In the rows, 128 means zero.
Each named turn below is shown by a few rows before and after it. Which turns, in which order, take the first row of each later pair to the second? The first pair is answered.
dag:
[118 137 124 101 152 111 119 133 114 124 120 124 144 136 112 164 110 130
 117 130  80 140 127 155 118 155 150 145 128 151 111 120 164] => [132 142 128 113 155 108 113 139 104 122 113 130 143 132 123 159 128 137
 103 125  90 129 141 155 108 158 147 141 121 162 114 134 166]
[113 127 140 159 156  98 140  75 142 116  96  91 133 164 117 165 104 173
 108  73  98 123 128 130  96 143 141 152 143 126  99 169 156] => [113 123 142 160 155 100 141  78 142 115  97  89 135 164 120 165 102 172
 110  72 101 125 128 125  94 143 140 155 143 127  93 169 156]
[100 116 131 116 146 134 136 137 125 137 130 128 157 115 122 173  98 115
 129 144 103 147 138 116 130 146 152 157 123 137 112 152 140] => [ 96 144 119 117 151 118 133 117 121 134 119 134 150 118 113 168 103 109
 118 148  90 142 140 138 136 150 156 149 121 136 131 138 141]
rav:
[124 140 152 103  98 149  97 118 100 119 129 126  98 135 136 145 113 113
 130 147 160 145 116 132 137 107 128 120 145 124 152 148  86] => [129 145 147 102  98 149  95 119  95 120 126 130 103 135 134 143 117 111
 127 147 160 146 118 134 137 107 130 119 145 124 153 146  87]
[111 103 140 127 124 138 129 133 150 127 122 130 132 125 152 134 105 133
 151 126 106 120 114 111 149 114 131 130 133 110 120 118 118] => [110 115 124 113 119 141 132 127 145 128 123 129 139 128 133 129 108 122
 150 130 104 131 110 119 151 110 141 126 137 108 125 105 117]
[ 80 114 102  89 152 113 131  90 154 127 163 140 129 126  84 154  87  84
 155 129  84 157  76 158 175 149 142 135 123 129 139  79 133] => [106 149  65  88 151 111 127 102 121 129 143 159 154 125  62 140 128  71
 123 128  85 156  95 167 159 141 159 130 119 144 156  85 130]
[125  97 143 144 116 144 123 128 149 116 157 123 114 100 151 146 125 119
 158 118 132 140 106 128 124 132 113 125 122 123  88 128 105] => [121 108 125 128 109 148 129 120 147 115 159 121 122 104 129 142 122 108
 163 124 128 151  98 136 127 127 121 121 129 114  91 111 102]
ged:
[156 111 182 154 111 130 123 112 162 131  98 124 102 119 186 117 125 165
 156  90 138  81 120 129 166 115  71  79 137  91 142 137 102] => [166 117 149 121  72 149 141 103 149 121 124 105 105 130 135 102 136 149
 168  94 169 111 103 137 146 107  79  57 150  83 138 120  93]
[128 142 140 148 154 102 123  90 132 124 114 124  83 148 144 108 156 139
 123 116 112 108 125 169 118 134 116 115 111 124 152 119 154] => [117 112 158 148 155 118 124 100 156 132 116 128  98 138 172 110 129 143
 142 123 104  97 114 141 146 117 104 123 124 106 143 109 144]
[ 77 142 121 164 156 108 133  93 150 146 137 159 113 148 137 113  92 125
 123 111 108 137 119 110 144 118 112 126 106 143 124 130 103] => [ 78 131 114 148 138 122 141  94 154 145 151 152 119 149 126 106  87 119
 136 113 120 147 106 100 146 105 111 118 117 130 119 120  95]
[ 98 155 144 150 148 111 145  91 160 124 134 158  89 139 130 114 146 123
 134 139  91 129 116 140 126 141 125 107 167 113 131 132 118] => [ 97 142 148 146 144 119 147  93 166 126 137 156  93 137 135 114 139 121
 144 141  91 128 112 133 133 132 121 107 171 104 127 127 113]

Each pair is two turns apart.
[111 150 132 164 119  98 142  85 141 102 125 131  96 148 152  87 134 131
 119 139 126 115 133 163 155 144  93 101 123  80 171 121  89] => [119  78 160 164 103 139 145 137 148 108 147 113 115 140 177 100 117 148
 144 131 157 126 137 101 138 132  82 124 126  81 123 155  84] : dag then dag
[142 111 108 110 123 155 138 139 119  83 137  97 143 135 134 120 125  96
 111 142 136 148 138  95 111 119 164 143 152 158  93 148 140] => [141 114 124 128 142 139 129 139 120  83 128  99 127 134 150 130 127 109
 102 136 130 134 150 103 106 132 162 150 140 174  94 164 149] : ged then rav
[128 143 136 136 138 119 123 105 138 135 118 144 128 132 144 114 125 121
 126 135 118 109 122 141 172 111 122 118 140 110 160 102 112] => [155 145 136 145 123 126 124 120 121 133 120 147 128 133 145 103 154 126
 112 126 145 102 137 136 150 106 116 109 135 120 161 119 110] : ged then dag
[136 137 145 155 158 115 121 128 135 136 120 150 118 141 133  99 138 131
 135 122 106 117 171 133  76 183 128 135 110 173 119 121 172] => [110 114 159 143 152 120 130 111 160 134 137 129 102 145 133 108 100 130
 168 126 104 126 145 132  91 186 120 136 121 154 107 102 170] : rav then rav
[126  97 153 163 120 104 144 116 109 128 109 145 116 106 180 123 139 136
 129 121 157  96 140  89 142 105 107  86  88 132 104 145 143] => [115  99 113 114  86 123 165  98 104 115 143 113 114 123 109 123 121 114
 155 128 173 147 108  99 125 104 123  71 100 121  92 116 141] : dag then ged
[126 181  98 108 143 120 110 108 111 133 120 132 130 132  94 134 137 107
 112 134 114 150 139 164 120 138 147 131 114 138 140 115 128] => [144 116 129 113 125 157 110 163 111 139 140 119 147 123 121 146 128 126
 131 121 146 156 149 100 101 128 137 151 112 147  92 154 122] : dag then dag
[114 140 109 106 115 140 143 120 135 121 132 108 135 127 117 122 122 131
 152 126 118 127 109 137 147 118 137 117 152 116 101 122 120] => [135 161  97 116 118 136 137 132 113 122 120 125 143 125 118 112 156 131
 124 120 125 117 132 145 133 118 139 112 141 133 115 137 121] : rav then dag
[155 108 131 122 107 148 136 154 124 131 129 139 140 126 135  87 167 125
 114 112 157 122 121 121 125 100 129 121 127 120 139 131 132] => [156 109 136 126 108 140 135 151 121 127 130 135 130 131 133  89 171 129
 112 110 165 125 123 126 114 107 128 119 120 130 136 137 135] : rav then ged
[126 111 148 133 114 133 142 113 151 123 142 124 108 121 150 120 114 127
 142 132 141 111 114 129 156 114 122 116 131 112 131 101 116] => [134 149 118 124 113 121 142 102 129 115 140 121 105 131 111 114 137 115
 122 131 143 126 122 159 133 127 137 107 124 128 145  98 121] : rav then ged
[132 108 102 100 130 173 109 169 102 184 127 126 182 126  98 153 109 101
 118 151 130 146 124 130  89 130 193 154 148 150 102 154 152] => [118 121  97 100 144 160 106 156 105 183 119 129 176 127  93 161  99  97
 116 154 111 147 122 146  96 142 199 156 145 153 110 147 157] : ged then dag
[110 140 173 176 147  88 129 105 145 126 116 126  75 121 176 122 141 152
 127 116 124 102 136 155 133 156 111 116 112 144 144 127 125] => [ 85 142 148 138 130  97 145  80 158 121 135 110  78 129 136 122 113 130
 154 129 115 131 102 165 150 148 120 106 128 118 145  88 122] : rav then rav
[123 106 135 132 138 142 130 117 133 139 143 143 142 137 137 152 112 103
 149 129 121 152 129 149 138 134 129 128 129 139 118 105 130] => [133 123 118 130 136 142 130 123 118 139 136 153 154 135 126 144 130  95
 134 128 122 153 137 153 131 130 136 126 127 145 127 106 132] : rav then rav
[123  73 123  93  71 180 109 159 158 121 149 113 178 113 130 164 119 135
 155 118 105 144 103 101 131 102 117 142 143 137 112 136 128] => [106 163  85  92  97 124 104  95 145 108 125 127 149 127  90 159 137 118
 122 128  64 144 101 184 135 131 138 122 129 146 163 103 143] : dag then ged
[131 128 137 126 120 123 125 138 114 127 129 113 109 135 123 141 141 143
 131 118 138 134 142 129  97 154 134 132 104 142 123 145 141] => [118 122 139 119 117 124 131 129 126 123 138 105 102 137 121 145 125 141
 147 121 136 142 129 128 105 155 130 131 108 131 117 136 138] : rav then rav
[179 143 121 131 146 132 118 183  96 117 118 133 144 130 158 170 136 154
 116 148 145 142 167 114  87 202 154 173 121 173  79 155 177] => [121 125 129 100 149 132 129 144 141 112 140 106 127 138 145 187  64 144
 167 165 116 167 119 123 127 208 151 179 138 136  70 108 178] : rav then dag
[150 112 137 118  89 133 121 143 123 180 136 116 133 109 144 126 150 121
 147 116 135 101 154  88 167 119 119 140 121 131 115 116 115] => [139 147 105  94  79 123 128 115 111 167 145 102 120 127  91 126 154 106
 147 124 132 128 141 127 152 131 138 127 119 132 125  95 121] : dag then ged
[161 129 133 129 122 103 137 103 125 135 109 143 117 113 108 119 130  84
 122 117 145 126 138 141 120 116 148 128 108 112 138  96 152] => [165 104 155 145 129 108 129 125 129 141 104 147 123 104 138 129 126  97
 121 111 148 114 149 115 120 116 140 143 105 118 125 117 152] : ged then dag
[171 150  68 112 110 145 129  93 124 141 145 145 129 148 107  79 166 127
 112 117 172 143  96 173 135 127 167  75 150 131 129  89 128] => [164 146 127 173 169 104  98  99 134 147 110 160  99 140 181 108 160 162
  87 103 144 101 130 173 143 161 154 104 116 160 128 133 149] : ged then rav
[105  72 138 153 119 140 117 113 136 189 104 105 119 160 119 153 114 149
 112 129 104 148 118 155 127 159 114 157 135 157 138 134 128] => [103  87 112 136 111 143 120 109 129 188 108 107 130 164  92 145 117 137
 112 136 101 159 111 165 127 151 124 152 142 151 145 118 125] : rav then rav
[149 107 150 131  99 155 136 130 145 135 134 127 129 115 173 107 135 137
 153 130 160 107 113 110 142 108 112 106 134 101 137 123 106] => [156 126 126 111  84 155 143 122 127 124 147 112 120 129 128 105 147 128
 149 129 177 131 110 129 115 116 124  97 129 111 134 121 112] : ged then dag
[140 118 123 127 123 123 128 112 112 120 118 122 122 125  94 123 136 113
 125 141 119 114 123 135 131 132 131 112 123 109 139 138 124] => [137 109 137 138 136 120 124 117 120 127 111 130 126 120 117 130 125 118
 127 143 108 103 126 124 145 131 126 121 125 103 139 140 125] : ged then ged
[142 134 123  99 125 138 136 163 127 134 117 120 144 147 120 112 135 116
 127 119 143 132 125 129 122 122 145 141 127 148 122 121 129] => [145 124 141 113 130 137 130 169 131 135 115 121 136 143 139 118 133 126
 126 115 146 122 131 121 120 126 136 146 122 152 116 132 131] : rav then rav
[143 146 149  81 101 139 158  81 124 132 145 114 125 138  89 107 154 134
 152 169 153 108 113 161 121  92 139  82  94 135 146 109 124] => [163 112 169  95  94 156 155 116 117 135 151 112 133 133 107 109 161 149
 152 158 174 105 129 127 105  87 131  91  90 145 125 140 123] : dag then dag
[125 140 118 110 117 122 133 105 122 117 124 137 119 126 126  95 126 135
 135 139 131 136 118 131 146 123 106 111 142 116 147 102 121] => [142 138 131 130 123 118 125 120 114 120 112 147 118 122 149  92 144 148
 118 130 137 118 136 124 139 126 101 115 134 129 147 121 121] : dag then ged
[119 110 180 155 184 107  78 187 161 139 155 143 122 103 186 132 102 161
 171 152 134  88 154  99 126 146 116 142  97 113 144 149 122] => [107 117 131  85 122 137 113 153 159 120 207 102 116 128  92 115  89 130
 212 165 171 146 102 120 111 135 129 109 123  84 134 100 111] : rav then ged
[118 117  95 113 146 143 109 163  84 136 106 148 159 150 107  99 113 121
 140 116 112 121 133 124 169  97 169 135 111  90 138 108 111] => [129 108 116 138 157 137 101 178  82 139  98 154 153 143 139 103 125 136
 129 105 118 104 152 113 163 102 158 142 100 105 132 134 114] : rav then rav
[135  96 146 135 139 101 143 129 144 106 148  94 100 132 133 129  92 126
 175 147 124 157 110 160 146 149  92 108 130 115 154  74 123] => [140 139 118 137 155  81 137 125 117 103 127 109 107 136 110 128 115 116
 142 146 108 159 128 187 130 160 110 107 118 136 175  77 131] : rav then ged
[117 144 140 143 145 104 117 113 125 119 126 127 104 139 129 142 137 142
 116 121 124 122 141 149 110 160 129 133 106 147 110 151 139] => [105 111 146 128 134 124 124 120 137 119 143 108 108 140 126 148 111 144
 144 124 131 139 125 129 112 155 126 139 117 135  88 147 135] : dag then rav
[100 121 159 124 195 107 148  97 175 144  95 133 148 116 150 139 112 116
 150 137  76 118 111 112 207 104 170 129 129 119 139  77 117] => [143 160 146 150 197  93 138 109 139 145  72 159 151 113 154 117 178 118
 100 126  93  95 149 126 179 103 172 116 113 147 162 105 117] : rav then dag
[129 137 144 128 141 116 102 111 125 128 106 127 104 119 135 141 109 116
 115 127 117 116 137 125 115 157 141 131 106 140 143 122 111] => [121 113 151 118 132 130 110 112 140 133 117 124 110 113 139 141  91 115
 136 132 119 119 123 108 132 144 135 132 116 122 135 108 101] : rav then ged
[160 130 131 144  95 145 144 149 119 125 131 128 122 136 137 109 155 142
 113 116 172 133 140 110 111 144 125 121 140 141 105 157 106] => [154 121 147 158 111 141 137 155 129 132 119 136 124 129 161 116 146 147
 111 115 156 117 146  98 126 145 119 131 139 138 105 163 106] : ged then ged
[117 111 118 109  93 151 145 121 125 108 166  55 118 163  75 130 143 128
 147 106 166 172 127 124  88 158 141 118 117 154 103 136 117] => [ 99  90 180 167 162 121 111 137 153 129 119  90 118 137 174 157 116 157
 132 102 106 119 155 106 133 173 125 160  97 161 110 162 127] : ged then ged
[115 108 127 116 129 135 118 159 129 158 133 116 158 127 132 143  91 159
 128 151  90 120 112  92 153 123 123 154 137 124 119 122 123] => [132 161 114 137 143 101 109 137 111 155 108 138 141 129 134 126 135 161
  89 147  85  96 131 132 146 131 125 138 124 139 156 122 130] : dag then dag
[112  92 137 115 102 154 134 125 134 118 148 109 129 120 118 137 105 114
 156 140 145 144 110 107 123 106 119 120 134 107 109 113 119] => [123 148 100 111 107 133 134 104 113 116 129 131 131 125  92 118 140  97
 124 144 131 140 119 148 121 107 135 105 131 115 146  95 122] : rav then dag
[ 79 156 137  92 159 122 122  76 163 103 157 127 103 160  98 128  96 133
 132 133 134 166 167 179 100 162 109 145  92 136 128 134 136] => [ 88 119 184 129 178 125 108 107 181 122 135 152 116 137 173 130  96 156
 127 128 128 123 187 138 125 145  87 160  93 134 125 158 127] : dag then ged
[120 136 111 123 117  97 124  95 164 119 158  92  82 137 124 124 108 168
 146 128 143 153 116 148 131 150 120  94 144 132 121 128 117] => [133 138 127 150 132  86 113 109 155 121 143 102  76 133 147 128 124 182
 127 119 146 136 138 143 118 160 116 102 130 153 121 154 124] : ged then dag
[154 184  96 142 177 114 136 139 137 114 109 137 115 112 119 159 138 160
 130 106 125 112 168 121  75 126 104  72  83 152 132 111 167] => [138 130 135 146 175 135 139 149 174 123 121 130 120 100 165 165  97 171
 166 110 124  99 149  79 110 109  83  83  97 124 114 104 152] : rav then ged
[122 147 104 113 100 125 131 109 141 114 108 143 131 133 105 105 129  90
 131 166 154 133 140 113 129 141 133 134 151 113 149  94 117] => [137 150 127 145 119 113 117 123 135 119  88 159 128 124 138 107 149 103
 109 155 156 108 166 109 125 145 124 142 138 129 155 122 121] : dag then ged
[113 152  76  85 113 140 131 136 102 126 134 133 166 131  69 123 118 111
 130 144 113 171 114 132 120 112 159 116 128 124 124 106 128] => [146 147 113 137 137 127 106 172  82 134 106 157 162 118 126 125 160 142
  93 124 125 132 161 114  95 122 147 129 105 159 123 163 134] : rav then rav
[131 104 140 124  84 131 127 158 155 125 164  79 126 126 160 154 130 146
 111 118 130 144 145 127 148 121 116 160 145 114 129 184 156] => [130 128 117 106  74 128 134 141 146 115 171  67 117 139 121 150 137 135
 110 119 137 165 137 149 132 130 127 147 144 119 133 171 159] : rav then ged
[ 91 143 164 146 148 101 126  97 145 116 139  99  72 153 127 153  92 132
 149 146 122 139 117 167 135 166 112 146 116 151 120 120 123] => [ 90 123 158 127 123 123 139  98 152 116 157  91  81 153 115 145  84 125
 171 151 136 150  97 152 142 148 109 138 132 132 111 106 110] : ged then ged
[138 110 140 154 169 146 125  95 151 129 144  98  93 122 108 138 131 117
 112 120 108 137 164 150 104 156 145 172 105 111 128 114 116] => [134 116 128 146 164 149 128  91 150 126 146  96 100 122  97 134 129 110
 114 124 104 144 160 155 105 154 149 169 106 107 132 106 115] : rav then rav
[153 165 107 114 147 138 118 130  79 133 127 193 176 144 132  96 174 112
 123 160 124 105 126 128 138  95 132 117 134 106 187 105 105] => [162 103 157 138 146 155 114 167  87 139 137 182 170 137 181 108 164 139
 137 145 151  94 138  79 126  95 111 135 127 114 149 144 104] : dag then rav
[181 102 139 109 101 177 130 180 121 165 124 134 197  82 146 120 154 156
  97 128 178 125 152  54  98  80 118 128 137 143 126 154  96] => [148 173  74  60 102 149 142 116 102 137 140 105 167 115  37 132 143 122
  95 138 156 190 126 135  71 119 159 114 128 152 140 111 118] : dag then ged
[129 138 112  98 118  99 168  98 120 143 113 162  91 133 130 122  92  91
 105 116  91 121  87 171 169 104 100  78 115 125 155  88 113] => [154 149 113 120 126  94 156 119  97 147  95 182 100 126 145 118 124  97
  74 108  96 105 116 167 151 102 103  81 103 145 163 115 118] : rav then rav
[144 133 109 121 119 133 120 106 133 122 140 106 110 117 108 118 123 131
 138 139 158 128 119 135 123 119 126 115 107 125 131 116 152] => [146 142 118 143 143 117 110 113 127 126 120 121 108 111 129 125 130 139
 119 135 140 111 138 139 125 127 126 125  95 138 139 132 160] : rav then ged
